In the rows, zero is written as 128.
These are runs of 6 systems, one row a step. Runs of the same system follow the same rule from any start.
k_877, path 1, 10 rows:
[[133 159  79 126 117 163 137 160 143  99 140 165 110  65 124  92 160 136
  166 163]
 [141 181 153 135 150 123 154 199 149  79 118 160 154 131 134  86 112 108
  139 120]
 [120 156 121 105 121 101 111 144 168 128 113 144 181 203 149  96 142 138
   74 138]
 [103 125 117 125 140 114 101  71 148 130 130 180 123 150 164 105 175 195
  136 168]
 [129 141 195 147 145 167 178 101 150 142  95 185 105 111 150 139 136 161
  147 142]
 [191 142 179 142  94 134 185 116 141 153 118 121 161 154 163 148 148 112
  112  90]
 [168 121 131 167  55  98  90  64 136 148 155 140 157 132 119 116 129 124
  111 108]
 [147 144 147 142  82 117 105 105 142 148 118 116  84  58  77  98 137 167
  134 159]
 [163 153 164 133 102  99 167 168 107  72  93 114  75 114  86 131 146 138
  139 116]
 [141  89 164 109 108  62 122 157  96 110 109 140 149 177  84 110 127  99
   92 112]]
k_826, path 2 (10 x 20):
[[159 102 159 111 101  74 147 155 123  88 118 175 156 138 131  81 185 141
  133 135]
 [ 80 134 180 140 119 141  95 118 114 146  76 159 161 134  94  72  95 148
  118 140]
 [125 145 165 109 161 125 130 103 114 194  85  88 101 171 141 142 161 164
   99 141]
 [139  93 164 154 127 100 146  58 127 106 134 169  84 155 131 185 119 144
  124 113]
 [152  59 166 125  93 145 143 112 122 178 142 125 144  63 111 145 110 100
  131 123]
 [163 163 138 169  87 119 114 123  81 124 126  48 129 107 119 124 129 129
  156  83]
 [148 157  87 137 131  98  88 130 117 131 150 132  64 136  61 134 103  88
   96 139]
 [135  79 134  80 148  65 135 186 145  87 144 100 100  99 108 128 138 140
  125 154]
 [ 77  98 116 115  98 144 131 155  72  67  81 139 150 140  94 114 122 131
  148 112]
 [ 92 122 120 113 201 139  96 140  64 180 121 120 139 158 138 107 135 104
  137 135]]
k_822, path 3 (10 x 20):
[[113 133 139 108 119 124 111 114 166 160 101 140  67 111  67 125 114 157
   86 179]
 [166 114 164 111 123 110 194 158 130  85 117 140 116 117 158 133 191 155
  157 125]
 [110  98 167 142  96 138 119 116  75 134  89 161 176 160  95 110 100  97
  120  95]
 [131 128 143 110 173 111  97 116 110 210 134  62 124 131 150 118 160 150
  122 147]
 [131 132 149 166 103  95 122  70 149  72 137 120  80 129 122 171 104 175
  134 113]
 [160  80 118 102 106 153 165 149  96 154 127 142  92  82  83 156 139  80
  130 132]
 [152 132 147 150 136  91 116 167  91 100 150  85 186 128 156  97 127 103
  161  86]
 [ 93 148  93 125 120 111  62 114 117 141 114  98 105 165  71 126  90 125
   84 135]
 [140 117 111 104 182  95 145 146 142 102 157 131  57 108 144 145 174 157
  147 162]
 [103  97 151 133 117 140 164 152 120  56 108 159 146 136 111 156  75 103
  136  95]]
k_849, path 4:
[[187 161 132 147  60 123 158  98 124 119 119 131 139 155 152 129 194 146
  128 103]
 [171 138 179 151 106 103 111 115 170 166 148 174 145  92 106  81 114 114
  111 147]
 [134 162 177 117 101 107 135 159 148 126  84  52 122 109 113 106 140 182
  116 132]
 [149 150 140 148  71 106 123  91  90 117  89 174  94 161  77 111 159 138
  114 127]
 [146 101 219 127 173  75 128 139 122 156 125 150 105 115 100 109 116 124
  119 144]
 [ 96 109 175 137  97 109 126 112 111  89  86  66 124 138 107 157  94 173
  126  97]
 [138  89 132 143 110 130 107  75  46 177 120 143  99 127  88 138 148 109
  138 120]
 [142 126 173 165 190  91 112 136 103 120 165  94  97  98 132 140  90 113
  165 109]
 [121 109 100 130  84 136 126 143 107 104 124  68 114 113  78 170  78  98
  114  93]
 [138  94  84 121 141 109 100 151  44 130 151 132 124 111 110 100 165  90
  167 128]]
k_359, path 5 (10 x 20):
[[101 130 183 164 103 164 115  94 120 139  95 123 132  68 110 104  98 173
  165 132]
 [179 177 164 133 121 140 169 131 101 173  95  92  86 143 116 151 159 119
  115 108]
 [180 102 143 142 125  44 102 123 133 112 182 120 111 133 106 145 108  93
  106 109]
 [ 94  81 107 114  95 139  92 129 131 136 131  94 124  56  76 117 101 143
  133 151]
 [117 160 137 137 140 140 139 150  57 108  80  95  89 119 117 117 167 162
  177 122]
 [137 139 158 134 186  92 127 142 108 134 125 144  86 184  96 156  94  79
   95 117]
 [101  50  93  92 140 107 110 127 142 126 167  71 140 120 138 172 104 125
  113 130]
 [ 79 116  96 157 115 172 115  94  75  82 115 141 121 102 129 136 121 157
  193 116]
 [139 187 133 143 190 176 154 155 102 165 119 131  98 135 136 141 116  84
  141 121]
 [143 140  99 124 136  94 131 150 171  87 167  82 140 168 152 173  95 102
   94  98]]
k_359, path 6:
[[116 119 110 126 157 103  78 139 166 147 177 128 143 119 104 120  61  83
   93 140]
 [ 84 120  75  99 101 154 125 133 144  98 113  72 121 100 140 135 151 192
  143 148]
 [132 156 130 147 148 142 154 134  76  93 101 210  91 153 113 114 154 114
  159 123]
 [129 119 153 101 193 121 137 174 159 169 148 116 165 147 150 132  89  78
   92 128]
 [ 89 100  85 122  79 124 105  87 149  89 131  92 167 158 155 150 128 173
  119 114]
 [128 141 100 151 136 177 124  92 100 151 132 209 100 102 132 110 160 124
  167 154]
 [152 172 188 132 171 136 172 178 177 128 129 107 144 115 162 129 102 116
  127 117]
 [143 120  93 117  47 112 128 119 149 106 121 117 162 178 110 147 125 112
   75 100]
 [136 114  89 132 132 116  79 109 109 156 167 166 133  88 135  72 172 132
  161 165]
 [106 175 195 137 153 140 150 150 175 113  84 125 114 103 126 109 102 178
  132 147]]
k_877, path 7 (10 x 20):
[[106  95 105 130 127 192 141  83 132 167 135 162 102 104 112 182  93 103
  122 137]
 [170 120 120 130 134 156 161 159 126 147 167  71 143  62 163 145 142 101
  165 110]
 [128 164  80 166  84 147 106 136 130  86 148 123 154 126 100 129  66  80
  128  90]
 [140 143  71  94 132 113  91 177 149 155 154 115 120  99  99  78 149 111
  109 173]
 [ 88 151 112 129 157 106 121 161 150  30 128 132 115 128 138 115 116 169
  155 138]
 [ 99 130 126  86 154 156 155 168 125 135  82 190 146 177 123 109 145 110
  101 149]
 [121 123 151 131 183 105 120 110 133 140 148 121 176 169 212 121 154 151
  141 123]
 [ 98 142 122 149 118 183 129  54 165 157 114 173 127 149 146 158  97 147
  109 134]
 [191 129 132 129 120 155 170 118 148 176 154 129 115  78 167 145 182 124
  146 140]
 [163 150 149 184  69 132 141 115 149  79 143 143 159 102 127 128  85 105
  142  86]]
k_693, path 8, 10 rows:
[[109 184 108 137  70 149 104 139 125 113  83 108 178 167 105  92 111 128
  101 108]
 [157 154 118 115 170  77  91 120 131 173 153 125 102 158 146 104 176 138
  104 160]
 [105 111 167 126 138 108 147 119 185  74 119 154  80 106 113 151 101 177
  124 152]
 [126  99 131  85  98 182 184 154 109 154  73 146 151 135 122 132 167 115
  116 133]
 [146 135 174 168 141 103 114  92  90 133 135 149 180 175 175 109 142 123
  150  89]
 [101 137 127 148 129 145  83  62 154 183 133 101  96 117 107 156  79 149
  101 143]
 [184 111 104 114  94 129 169 131 134 119 153 103  84  75 133 161 184 135
  151 130]
 [143 134 157 161  90 130 129 149 107  91 116 190 156 101  82  81  98  90
  146 112]
 [126 144 155 110 142 111  97 161 119 186 112  48 164 139 119  97 118 128
   97 125]
 [121 125  96 125 123  62 100 100 120  69 136 113  77 168 118 150 155 173
  121 132]]
k_693, path 9:
[[166 112  90 122 115 168 162 149 114 149 160  76 129  92 142 179 129  76
  142  99]
 [145 137  89 168  97 109  94 137 120  76 176 145 167 110 123 103  99  84
  155  98]
 [105 161  96 114 158 135  78 174 139 156 140  78 129  92 100  86 100 119
  123 159]
 [131 161  96 106 146  88 142 181 143  55 127  93  89 154 132 138 152 152
  125 131]
 [ 98 109 112  90 156 125 133 162 143 109 115 211 130 168 104 113 120 102
   97 155]
 [ 92 101 158  98 184 142 151 146 141 141 118 109 181 151 197 130 139 153
  135 131]
 [ 83 151  92 150 123 173 127  64 121 108 110 150 125 183 163 165 129 159
  135 111]
 [166 142 114 142 159 173 148 100 147 195 168 168 110 105 161 150 140  92
  136 139]
 [153 151 145 165  81 149 149 121 190  93 150 116 164  81 153 136  94 135
  142 105]
 [144 180  81 127  62 155 104 135 137 157 111 124 155 117 103  75 157 124
  111 141]]
k_826, path 10:
[[135 145 122  83 161 116 146 194 136 143 111  74  77 131  87 145 124 111
   92 145]
 [118  79 113 109 120  68 131 145 100  45 131 146 137 179 127 137 147 130
  128 111]
 [ 66  67 122 116 148 154  89 127  96 149 122 157 163 105 107  97  99 119
  143 148]
 [ 95 153 138 125 180 157 135 135  98 148 102  48 123 138 171 156 133 163
  154 115]
 [129 128  82 144 145 143 140  89 126 109 155 162  96 179 139 200 106  89
  115 104]
 [149  68 111 114 134 125 129 137 161 142 196 124 162  66 161 135 123 102
  145 136]
 [118 173  96 158  78 169 126 142 128  80 119  77 155  91 133 112 112 146
  166 104]
 [149 196  65 122 155 144 116 161 120 155 137 149 100 153 114 108 147  83
  112 145]
 [125 128 141 104 166  71 133 167 197  73 155 144 139 142 153 116 119 147
  111 148]
 [ 81 100 108  96  75 174 144 129 146 110  83 162 172 134 121 113 143 157
  116 147]]
k_822, path 11, 10 rows:
[[ 98  97 174 153 127 139 135  99 153  96 129 120 111  90 113 173  49 140
  137 113]
 [167 128  85 107 103 168 170 151  98 161 130  79 122 118 134 165 165  91
  130 106]
 [146 136 114 178 132  86  75 113 103  96 179 150 157 129 134  95 107  95
  156 102]
 [102 139 107  98 136 132 101 164 166 150 124  82 100  94  75 124  85 130
   90 165]
 [145 158  94 118 130 107 166 159 134  48 129 132 103 150 157 138 185 152
  148 126]
 [ 93  93 137 126 140 142 124 137 104 115 109 211 146 153  91 112  89  84
  118 129]
 [104 125 140  89 185 140 130 153 145 174 125  69 163 142 187 126 146 147
  122 142]
 [102 146 106 167 103 139 116  50 140  86 125 147 122 174 150 168 114 166
  127 108]
 [145  98 117 120 147 177 150 121 134 189 154 170  97  67 117 143 130  93
  138 161]
 [160 154 155 156 104 128 151 154 157  95 147  88 194 108 173 119 111 122
  147  85]]
k_849, path 12, 10 rows:
[[177 149 101 137 152 140 157  98 121 161 161 156 104 162 173 163 177  99
  130 121]
 [161 118 141 141 117 113 144 141 208 101 181 136 167  91 158 136  91 106
  123 121]
 [122 134 101 104  62 168 131 154 139 142 101  82 177  91 125  93 153 148
  128 136]
 [149 207 105 151 134 126 105 121 110 141 118 172 115 156 133  71 176 137
  138 146]
 [146 154 165 108 154  90 145 156 200 124 128 149  97 146 108 137  99 125
   72 154]
 [118  73 153  90  74 110 162 132 138  88  88 123 149 139 129 136 167 178
  116 127]
 [106 120 168 161 124 153 109  70  93 162 100 189 150 124 133  90 136 152
  154 136]
 [138 167 192 148 173 129 132 106 147 185 120  73 101 142 141 158  98 138
  107 121]
 [177 104 120 137  60  92 145  92 129 105 146  93 107 136 119 181 145 131
  111  95]
 [162  88 151 146  98 118 115 129 103 142 153 156 141  45 102  87 134 105
  166 136]]

Which system made each run below?
path 13:
[[112 136 164 110 124 115 110  97 182 182  99 132 126 165 109 123 112 158
   60 159]
 [143 103 127 122 108 109 154  86 121 106 126 123  93 126 166 156 201 193
  154 134]]

k_877
path 14 (2 x 20):
[[146 126  85 128 115 173 141 154 114 147 145 191 157 123 117 114 124  50
  129 123]
 [130 157 146 150 160 113 100 151 154 127 160  75 191 114 177  97  99 131
  145 112]]

k_693
path 15, 2 rows:
[[118  95 166 137 157 149 112 111 122 194 144  69 157  77 156 130 105 135
  148 126]
 [130 176  83 159  98 174 135 104 116 119 125  79  94 127 119 183 101 117
  132  97]]

k_877
path 16 (2 x 20):
[[166 106 175 140 156  93 142 138 120 139 153 150 152 170 130 150  95  58
  103  92]
 [100  66 118 114 100  95  85 118 144 117 152  57 170 106 130 130 103 152
  121 124]]

k_849
path 17 (2 x 20):
[[ 93 125  97  99  72 150 105 123 168 145 100 121 146 141  81 120 103 137
   68 149]
 [141 129 103 125 151 106 122 135  87 112 141 120  98 102 151 104 209 166
  183 149]]

k_877
path 18:
[[142 157  85 150 106 156 108  89 115 155 144  80  74  76 117 148 143 151
  157 136]
 [189 164 141 166 120 108 149 151 135  92 159 154  85  89  99 132 108  84
  147 112]]

k_822
path 19:
[[145 163 128 147 104 153 117 134 140 158 126 117  81  57  63 118  95 113
  128 146]
 [164 150 128 109 122  88 144 191 109  96 122  57  91 116 105 126 159 131
  134 119]]

k_359
path 20:
[[127 160 108 138 131 153 103 133 118 175 134 114 199 183 157 111 114  84
   99 100]
 [119 150  91 135 144 100  82  80 182 132 172 117 112 138 166 131 138 178
  119 157]]

k_826
path 21 (2 x 20):
[[ 97 126 141  92 128 114 109 134 106 166  77  81 118 184  85 132 121 141
   70 133]
 [114  81 111 120 165  86 110  91  82 118 146 114  75 149 138 167 167 155
  149 133]]

k_877
path 22 (2 x 20):
[[100  78 129 113 102 113  80  75 104 172 114 101 108 111  94 123 145 173
  119 156]
 [132 117 188 149 161 122 147 103  83 127 108 124  64  96 124 143 148 169
  177 131]]

k_359
path 23 (2 x 20):
[[158 137 127  96 162 134 161 196 125 159 130 123 152 161 133 131 130  56
   94 116]
 [ 95 111  90 131 113  84  72 110 147  87 160 103 186 164 151 115 111 146
  114 116]]

k_359
path 24 (2 x 20):
[[137 121 129 120  84 155 168 132  87 105  85 111  79  89  99 141 173 160
  162 128]
 [155 147 174 171 143 123 133 129  75 127 120 191 144 152 116 101 112  72
  147 100]]

k_849
path 25 (2 x 20):
[[134 124 155 134 133 159 115  79 158 216 134 153 119  79 127 109 137 148
  125 170]
 [169 192 172 155 125 132 173 132 146 114 111  77 106 124 161 152 145 161
  141 104]]

k_849
path 26 (2 x 20):
[[129 185  64 128 129 136  96 133 176 137 161  60 112 113 141 136 122 146
  116 144]
 [145 155  69 114 123 128 161 154 164  66 143 173  79 117 129 139 160 136
  139 152]]

k_826
path 27, 2 rows:
[[104 150  87 123 115 188 122 116 113 179 110 102 181 175 150 141 122 103
  102 106]
 [161 141  76 130 155  95  97 100 154 148 194 131 118 143 177 132 167 129
  126 144]]

k_849
path 28, 2 rows:
[[140 174 160 133 162 138 144 156  83 146  87 160 134 151 144  76 180 130
  153 132]
 [120 155 160 142 138  89 110 109 177 118 123 144 130 191 116 140  74 127
   70 119]]

k_849
path 29:
[[137 103 163  99  84  84 153 140 146  97  95  65 127 147 116 151 147 173
   96 115]
 [116  76 124 134  93 108 106  89  45 118 104 159 124 157  97 121 158 130
  142 116]]

k_877
path 30 (2 x 20):
[[110 126 180 132 147 113 139  98 129 139  99  73  90 164 120 185  97 157
  100 109]
 [146  56 109 105 101 125 146  92  90 149 137 124 100 140 116 188 158 110
  117 116]]

k_877
